In the rows, 128 means zero.
runs of hidden systems
lagon, trace 1 (9 x 18)
[[129 143 147 139 135 179 138 134 119 110 173 138 108 102  69 108 139 101]
 [106 158 162 140 115 132 103 116 109  97 161 159 115 104  71 131 149 101]
 [ 95 174 164 113 126 139 105 130  91 140 160 132 114 132  81 150 147 100]
 [122 160 177 129 118 136 107 127 130 167 157 120 139 119  65 168 136 123]
 [100 159 164 158 120  92 123 132 124 159 157 103 147 105  89 171 150 126]
 [101 168 137 165 145 105 136 168 139 153 152  90 144 139  95 169 141 122]
 [109 160 146 181 140 114 148 164 167 135 155 104 161 129 103 150  96 111]
 [ 94 186 156 182 132  99 150 167 157 107 149 124 145 118 138 135 100 128]
 [ 95 209 139 158 139 114 127 160 155 124 132 139 149 158 138 115  87 137]]
nolag, trace 2 (9 x 18)
[[138 148  91 109 149 174  96 172 127 104 114 117 125 189 159 149  85 116]
 [141  91 163  96  95 122 121 117 159 130 100 122 145 125 196 154  69 110]
 [126 156 130 120 117  74 104 149 130 132  91 108 122 138 194 171 174 170]
 [141 148  65 132 155 141 120 147 136 159 103 109 159 187 159 112  78 169]
 [131  68 136 133 128  88 188 106 147 128  99 134 143 104 191 118  74 147]
 [133 144  95 161 128  71 136 148 145  88  93 132 109 126 178 109 202 176]
 [141 136  37 136 148 162 112 122 105 103 113 146 137 173 149  56  83 140]
 [141  50 153  84 116 121 168  79 125 100  93 180 102  97 176  97 100 129]
 [144 133 103  98 106 104  95 124 126 120  89 132  92 139 154 101 252 151]]
nolag, trace 3 (9 x 18)
[[139 120 144 134 115 119 161 154 175 140 125  96 119 111 157 112 170 122]
 [134 161  80 163 117 121  92 117 101 120 141 113 151 120 130 116 122 155]
 [113 102 139 117 157 123 159 115 123 108 110 176 120 145 119 129  75 130]
 [127 128 146 119 107 116 145 148 160 118 121 117 105 120 157 104 188 107]
 [144 166  85 133 113 153  78 115  91 128 139 120 142 128 130 107 121 149]
 [122  86 155  94 144 125 149  95 122 137 107 171 126 138 115 138  80 131]
 [124 124 147 117 120 106 146 149 150 145 121 100 106 124 141 125 212 122]
 [152 154  66 151 129 159  92 124  98 145 148 105 150 132 108 111 117 153]
 [119  65 153 119 147 113 163  97 124 119 116 167 133 118 106 148  71 118]]
lagon, trace 4 (9 x 18)
[[129 108 134 150 130 129 121 125 140  98 141 139 142 124  89 155  97  98]
 [ 99 150 169 124 116 114 136 144 121 104 141 123 111 111 151 145 136  96]
 [133 178 127 124 118 148  79 150 130 129 131 120 135 154 130 146 124 130]
 [118 128 158 125 127 114 126 108 125 154 131 135 153 125 116 160  74 134]
 [116 150 167 129 119  88 145 143 149 152 118 115 125 118 154 147 160 149]
 [131 158  83 152 130 119 109 145 135 157 124  91 157 158 133 124 124 144]
 [128 102 134 151 156 120 177 132 144 135 128 132 143 121 121 133  71 144]
 [115 144 140 151 120  95 157 148 166  98 116 137 118 118 168  96 155 129]
 [125 170  77 136 137 152 107 139 111 120 131 125 138 161 145  83 101 134]]
zuku, trace 5 (9 x 18)
[[136 167 105 155 121 151 122 166 157  87 139 121 122 132 151  91 136 116]
 [115 162 144 118 141 164 115 136  98  92 145 161 113 134 125 136  78 121]
 [115 145 200  86 110 142 122 118 137 148 134 150 108 121 106 132 149 108]
 [136 159 105 108 112 139  84 115 104 171 132 109 128 141 110 110 181 141]
 [131 107 107 135 150 117 126  98  88 164 133 133 147 125  78 154 100 164]
 [120  85 144 158 129  80 165 122 166 144 125 117 141 112  90 138 160 111]
 [133 139  65 175 138 123 129 170 148 110 131  84 144 150 139 112 150 119]
 [128 136 125 156 148 147 134 146 131  82 140 148 144 127 128 153  41 123]
 [105 153 205 120  98 123 132 146 164  97 139 142 111 108 139 134 143  79]]
loz, trace 6 (9 x 18)
[[146 112  96 147 143 122 134 143 126  87 118 136 107 121 132 126 164 150]
 [124 119  83 131 134 142 131 143 113 100 130 114 122 146 152 101 120  98]
 [126 113 147 109 129 142 141 130 116  85 123 152 105 119 161 132  96 116]
 [127 129 130  95 112 129  91 114  96 103 115 145 108 133 147 144 147 122]
 [133 130 114  88 138 166 112 122  82 156 130 118 119 149 132 133 112 128]
 [152  74 131  98 140 136 141 109 120 143 112 139 118 125 118 155 115 147]
 [144  97  95 128 137 111 127 126 102 131 118 105 114 120 126 150 179 147]
 [151 111  71 143 153 158 142 151 117 117 133 100 128 138 137 123 115 136]
 [132  78 117 136 138 117 149 128 131  74 113 143 122 119 154 140  99 112]]
Taduv, trace 7 (9 x 18)
[[134 157  95 138 146 153 127 164 130 137 130 100 136 157 143 127 106 138]
 [131 115 140 137 125 112 141  89 129 131 125 160 146 104 121 117  83 155]
 [101 151 149 133 111  82 131 137 145 125 116 123 121 126 151 119 183 119]
 [126 170  94 134 154 167 129 164 121 133 138 114 132 163 132 108 101 134]
 [123 113 157 125 127 116 150  80 120 144 129 170 137  99 109 114  83 150]
 [105 154 157 127 106  90 131 142 146 138 125 114 113 123 135 116 207 111]
 [130 165  88 139 165 184 129 164 109 137 152 107 128 161 107 114 103 132]
 [127  85 167 130 129 113 161  74 125 141 133 170 137  86  89 125  86 143]
 [106 150 157 137 101  93 129 153 156 123 135  98 112 117 134 128 223  90]]
Zizez, trace 8 (9 x 18)
[[ 84 174 138 149 159 127 178 137 111 143 160 140 110 129  85  74 153 127]
 [131 163 167 143 129 153 143 148 176 112 145 165 106 116  83  91 173 130]
 [ 99 164 141 147 120 129 116 119 113 115 164 146 115 116  61  93 177  94]
 [108 157 168 133 157 157 148 157 127 105 159 156  97 126  62 136 151 108]
 [119 140 181 130 113 145 110 121 155 125 156 151 127 114  49 136 152  85]
 [101 153 169 150 131 127 121 141 110 122 174 121 122 103  59 172 150  99]
 [120 134 165 156 143 127 121 150 157 118 149 137 138 133  51 188 128 102]
 [103 131 174 166 118  98 127 128 150 126 161 119 157 104  72 172 111  84]
 [105 159 162 179 128  92 120 162 151 102 150 114 148 116 103 197 117 107]]
Zizez, trace 9 (9 x 18)
[[111 100  74 136 152 131 154 157 100 117 140  79 119 149 140 123 142  81]
 [165 106 123 126 126 185 123 139 158  82 126 147 128 126 143 118  73 115]
 [117 104 142  96  89 104  91  88  90  96 117 144 115 105 161 140 130  98]
 [122 139 119  85 146 149 109 162  93 145 118  97 110 174 156 177 128 118]
 [163 102 134 100 126 161 112  97 135 169 116 142 152 136 111 140  65 154]
 [135  86 143 121 110  83 143  98 103 152 117 107 125  80 156 159 153 158]
 [150 115  64 146 147 127 126 168 139 146 112  68 140 163 144 146 156 143]
 [150  88  88 153 138 144 155 107 141 112 124 142 153 121 136  85  52 137]
 [125  98 139 118  96  89 141 121 125  79 106 130 104  90 207 120 150 115]]
Rura, trace 10 (9 x 18)
[[135 131 127 155 149 122 172 156 169 116 126 132  96 122  98  93 220 144]
 [116 134  75 150 145 170 126 152 119  84 158 120 123 156  92  78 132  62]
 [127  84 172  96 151 178 174 109 104 105 150 171  89  98  86 120 100  99]
 [143 122 180  75 100 159 104 145 150 136 131 115  88 127 110 149 214  85]
 [137 138  86 100 130 192  71 141  72 155 155  78 134 162  98 163 106  92]
 [160  59 163 111 141 143 145  89 120 175 133 136 140  96  67 193  88 161]
 [141 117 146 155 106  78 122 158 168 159 129  60 138 110 118 197 222 124]
 [127 139  61 190 153 138 113 181 120  99 154  73 169 152 125 176  61 105]
 [125  67 198 154 128  95 183 100 162  99 130 168 147  72 123 166  39 120]]
zuku, trace 11 (9 x 18)
[[122 180 174 123 102 113  84 122 173 135 110 160 153 151 129 144 100 140]
 [ 84 176 144 123  95  98 108 106  94 167 149 102 146 119 142 108 131 103]
 [113 180 134 137 143  90 129 130 124 178 115 132 147 145 129 139 126 194]
 [ 94 130 124 151 122  72 139  88 137 155 118 148 166 134 113  87 102 126]
 [ 96 162 123 170 148  91 183 147 136 149 142 110 133 122 139  91 137 146]
 [112 169 108 164 151 115 142 139 155 103 117 167 141 158 121  82 100 148]
 [ 86 164 157 138 141 139 166 133 125 117 154 156 122 123 112  77  96 101]
 [114 195 157 127 137 149 139 148 145 132 141 157 105 136 102  88 161 142]
 [109 171 118 120 138 158 106 107 100 145 146 158 129 152  70  85 126 124]]
loz, trace 12 (9 x 18)
[[116 136 176 100 111  98 122 132 160 166 109 119 137 145 148 164 135 120]
 [145 161 128 137 104 124 106 114 125 179 137 102 154 106 132 124 130 172]
 [122 129 115 155 156 105 149 117 143 156 121 146 156 146  84 122 102 160]
 [115 121 138 149 128  78 163 145 174 141 111 115 133 134 140 120 167 130]
 [133 173 109 168 111 130 132 142 148 122 144 111 140 111 150  76 135 144]
 [102 149 142 148 135 119 142 119 148 100 128 177 138 137 115  86  86 115]
 [ 93 156 181 105 109  99 129 130 145 126 118 149 108 135 142 116 168 102]
 [134 182 145 110 100 168 102 120 126 167 150 124 128 122 123  85 138 135]
 [122 115 159 118 139 138 147  90 129 160 136 167 134 123  62 109 103 128]]
Vezot, trace 13 (9 x 18)
[[125 117 176 104 103 110 132 123 166 141 111 131 132 124 156 136 125 111]
 [130 172 132 141 106 109 110 135 127 153 134  98 138 109 154 135 148 156]
 [117 127 112 129 146  97 139 117 113 141 105 137 144 142 153 135  87 165]
 [116 115 158 128 125  94 172 125 160 129 114 141 121 116 153 105 143 130]
 [127 182 110 155 130 125 129 154 132 123 136 117 124 125 151  99 157 160]
 [112 140 107 128 150 127 142 114 106 120 119 165 131 148 138  93  75 145]
 [113 128 169 108 125 127 158 117 147 126 126 162 104 123 115  86 155 112]
 [131 180  97 132 125 152 102 141 125 146 141 113 126 147 111  88 170 140]
 [125 107  97 117 148 144 133  93  95 152 128 146 141 144  97  99  80 132]]
Vezot, trace 14 (9 x 18)
[[149 100 146 121  77  95 105 107 153 157 111  96 158 101 177 152 120 133]
 [123 132 137 146 123  71 140 129 105 143 122  95 133  92 174 174 147 178]
 [127 120 108 143 141  79 152 147 148 109  87 127 133 141 197 145 112 169]
 [112 142 141 145 119  98 165 136 135  93 119 134 119 101 209  94 112 138]
 [115 188 142 126 132 121 134 141 116  95 118 166  97 122 179 102 137 175]
 [103 167 120  97 125 120 118 112 110 124 101 169 116 166 169  71 121 137]
 [122 143 140  85 119 143 145  95 111 167 119 151 107 128 142  56 147 143]
 [138 136  97 118 128 129 122  97 115 166 117 141 118 134 104  67 185 165]
 [130  97  64 129 156 130 156 106  97 153 126 121 123 145  99  70 153 134]]
Rura, trace 15 (9 x 18)
[[109 132 123 152 136 100 123 119 108  77 128 163 124 122 115 133 118 125]
 [112 117 150 104 138 119 157 144 146 122 105 139 111 151 158 120 127 107]
 [142 147 126 116 103 158 110 129 125 127 137 116 124 116 159  98 124 121]
 [124 135 131 109 126 130 100 100  93 123 124 157 122 126 115 134 121 141]
 [129 115 129 101 135 116 137 125 131 165 106 125 121 149 130 130 151 143]
 [146 132  91 145 125 139 123 132 126 146 137  98 140 124 129 107 144 144]
 [131 112 110 151 142 115 138 116 114 108 131 148 129 117  98 125 124 142]
 [121 105 134 129 138 113 157 142 143 113 118 129 111 130 128 127 153 113]
 [133 131 113 130 123 154 125 148 128 102 137 112 122 130 145 113 126 101]]
Taduv, trace 16 (9 x 18)
[[ 75 119 169  96 170  87 195 127  74 166 123 126 109 131 157 167  90 145]
 [159 153 159 130  98 153 128 146 226 154 122 130 138 135 118  76 165 130]
 [100 175  81 159 140 124 106 115  43 141 167 104 137 114 106 118 123 143]
 [115  94 170 125 175 108 197 134 159 137 110 170 113 142  99 143 115 148]
 [120 150 136 152  83 125 114 127 160 139 158  90 151 109 120  81 160  70]
 [117 169 124 146 169 155 141 158  73 102 162 130 102 115 115 158 110 156]
 [119  95 169 120 129 117 135  99 168 130 117 177 140 144  73 130  99  99]
 [107 159 160 123  91 120 114 144 116 149 160  71 125 102 145 145 167  86]
 [155 156 118 135 165 181 116 163 128 120 141 138 122 149  86 169 108 164]]

runs to name
trace 17 (2 x 18)
[[ 92 113 189 114 142  79 155  73 116 147 117 195 127 115  84 141  98 144]
 [113 158 174 128 112  94 144 172 162 185 137  62 125 122 139 158 208 119]]
 | Zizez
trace 18 (2 x 18)
[[138 132 131 159 125 103 149 127 180  99 107 164 130 116 136  89 140 159]
 [ 91 159 112 142 117  99 133 130 117 114 134 123 123 134 145  73 162 101]]
 | Zizez
trace 19 (2 x 18)
[[136 136 105 121 108 147 101 133 126  94 127 126 118 134 148 100 142 100]
 [137 117 132  91 116 150  97 103  98 117 117 151 121 129 143 136 101 128]]
 | nolag
trace 20 (2 x 18)
[[103 110 172  97 162 132 206 152 117 114 130 143  60 117 132 111 182 113]
 [173 130 111 111  93 200  89 126 137 100 142 128  99 108 118  74 189 110]]
 | loz
trace 21 (2 x 18)
[[ 97 125 162  94 134 122 150 112 132 168 120 142 131 153 117 111 107 104]
 [136 159 155 120 110 152 133 135 137 168 151 101 121 105 125 109 162 136]]
 | Taduv
trace 22 (2 x 18)
[[169 117  77 135 126 138  80 149 134 143 120  82 141 152 108 174 168 142]
 [132  84  86 158 147 130 159 133 116 139 142  86 159 120 136 144  56 122]]
 | loz
trace 23 (2 x 18)
[[161 143  77 132 131 169  84 154 134  87 118 130 125 158 145 123 123 138]
 [126  82 134  89 112 125 115  97 120 113 101 145 136 140 166 138  66  95]]
 | nolag
trace 24 (2 x 18)
[[105  92  79 133 146  80 149  93  67  92 105 154 115 124 164 105 113 143]
 [157  88 113 107 132 116 157 132 155  94  81 153  94 131 189  93 163 156]]
 | Rura
trace 25 (2 x 18)
[[ 89 125  98 182 135  67 135 103 112 106 139 142 142 118  77 101 157 107]
 [108 149 107 161 180 130 178 183 151 141 138 105 132 170 102 127 124 122]]
 | zuku
trace 26 (2 x 18)
[[140 132 172 135 119 128 138 136 181 159 135 124 136 116  90 140 154 131]
 [117 147 116 178 124 107 122 127 117 132 160 108 145 104  86 131 147 127]]
 | Zizez
trace 27 (2 x 18)
[[131 128 134 116  95 133  86 118 113  95 134 126 122 112 143 135 144  93]
 [125 121 125  91 139 139 112 128  89 127 114 132 113 147 145 164 106 129]]
 | Rura
trace 28 (2 x 18)
[[144 163 160 103  86 145 101 121 146 171 130 109 140 115 160 112 135 141]
 [118 144 119 131 120  87 112  90  94 173 118 130 151 124 125 133 126 177]]
 | Vezot
trace 29 (2 x 18)
[[153  94 119  97 119 116 106  66  95 197 112 129 140 116  97 142 149 179]
 [144  95  82 140 180 120 175 137 114 181 122 101 124 141  88 133 163 183]]
 | loz
trace 30 (2 x 18)
[[123 127 181  76 120 142 133 112 150 213 123 117 144 149 112 137 109 122]
 [153 159 132 141 110 134 112 129 134 189 150  86 139 100 100 135 183 170]]
 | Taduv
trace 31 (2 x 18)
[[125 107 117 152 130 101 177 121 106 119 130 115 132  84 189 117  93 154]
 [138 131  95 128 149 123 132 161 153  88  89 152 109 172 161 112 147 146]]
 | lagon
trace 32 (2 x 18)
[[188 116 110  95  94 189  79 112 130 153 125 103 136 117 147 125 128 144]
 [141  81 132 114 117 109 109  88  69 111 127 135 115  80 128 181 132 146]]
 | zuku
trace 33 (2 x 18)
[[133 131 150 122 135 119 126 112 118  96 114 180 110 113 126 144 123 163]
 [112 137 126 108 126 126 125 138 145 140 114 129 121 170 124  97 160  99]]
 | nolag
trace 34 (2 x 18)
[[132 158 114  84 125 159  73 123 105 160 121 129 127 175 107 138 136 129]
 [135 108 153 117 116 130 122  83 105 184 147 121 147  97  84 153 106 139]]
 | zuku
trace 35 (2 x 18)
[[144 111 100 119 148 119 117 142 140 154 101 112 136 170 121 165 141 149]
 [139  96  99 158 125 117 147 117 130 148 140  89 155 105 132 123 111 131]]
 | Rura
trace 36 (2 x 18)
[[185 123 113 115 111 208 106 149 161 172 147  72 143 129 109 119 134 122]
 [127  65 134 167 138 110 164  85 110 115 154 142 148  73  76 143  78 122]]
 | loz
trace 37 (2 x 18)
[[106 110 128 163 133 125 181 116 113 161 180  90 129  82  72  85 160  97]
 [139 134 134 179 138 149 133 121 111  90 177 155 115  73  45 126 149 138]]
 | nolag
trace 38 (2 x 18)
[[127 147 105 164 160 141 118 163 145  97 140 139 126 158  64 145 153 115]
 [ 93 133 162 143 119 133 146 124 128 119 168 125 142 112 101 117  89  64]]
 | lagon
trace 39 (2 x 18)
[[155  91 113 158  93 148 112 137 144  98 158  77 151  92 147 138 102  74]
 [120 108 158 127 128 112 116 128  91  68 135 144 112  94 139 208  97 117]]
 | Rura
trace 40 (2 x 18)
[[142 123 140  92 137 177  83 153 114  60 127 162  80 152  88 174 164  88]
 [118 113 170  85  78 151  66  90  99 131 151 120 137 111 112 160 108  50]]
 | lagon
trace 41 (2 x 18)
[[133  98 104 127 128 121 157  66 119 189 126 141 141 118  87  46 138 153]
 [129 103  91 156 163 117 181 127 129 153 138 124 109 122  61  85 210 151]]
 | Vezot
trace 42 (2 x 18)
[[137 122 119 132 106  99 111  98 128 164 121 113 148 117 115 121 155 144]
 [124 139  91 154 156 112 141 146 111 132 129 113 130 135 124 134 144 161]]
 | Rura
trace 43 (2 x 18)
[[137 174 104 119 105 170  70 128 113 102 134 137 124 145 140  92 125 116]
 [121 112 167  71 116 143 117  87 102 146 113 163 123 129 139 133  77 121]]
 | nolag
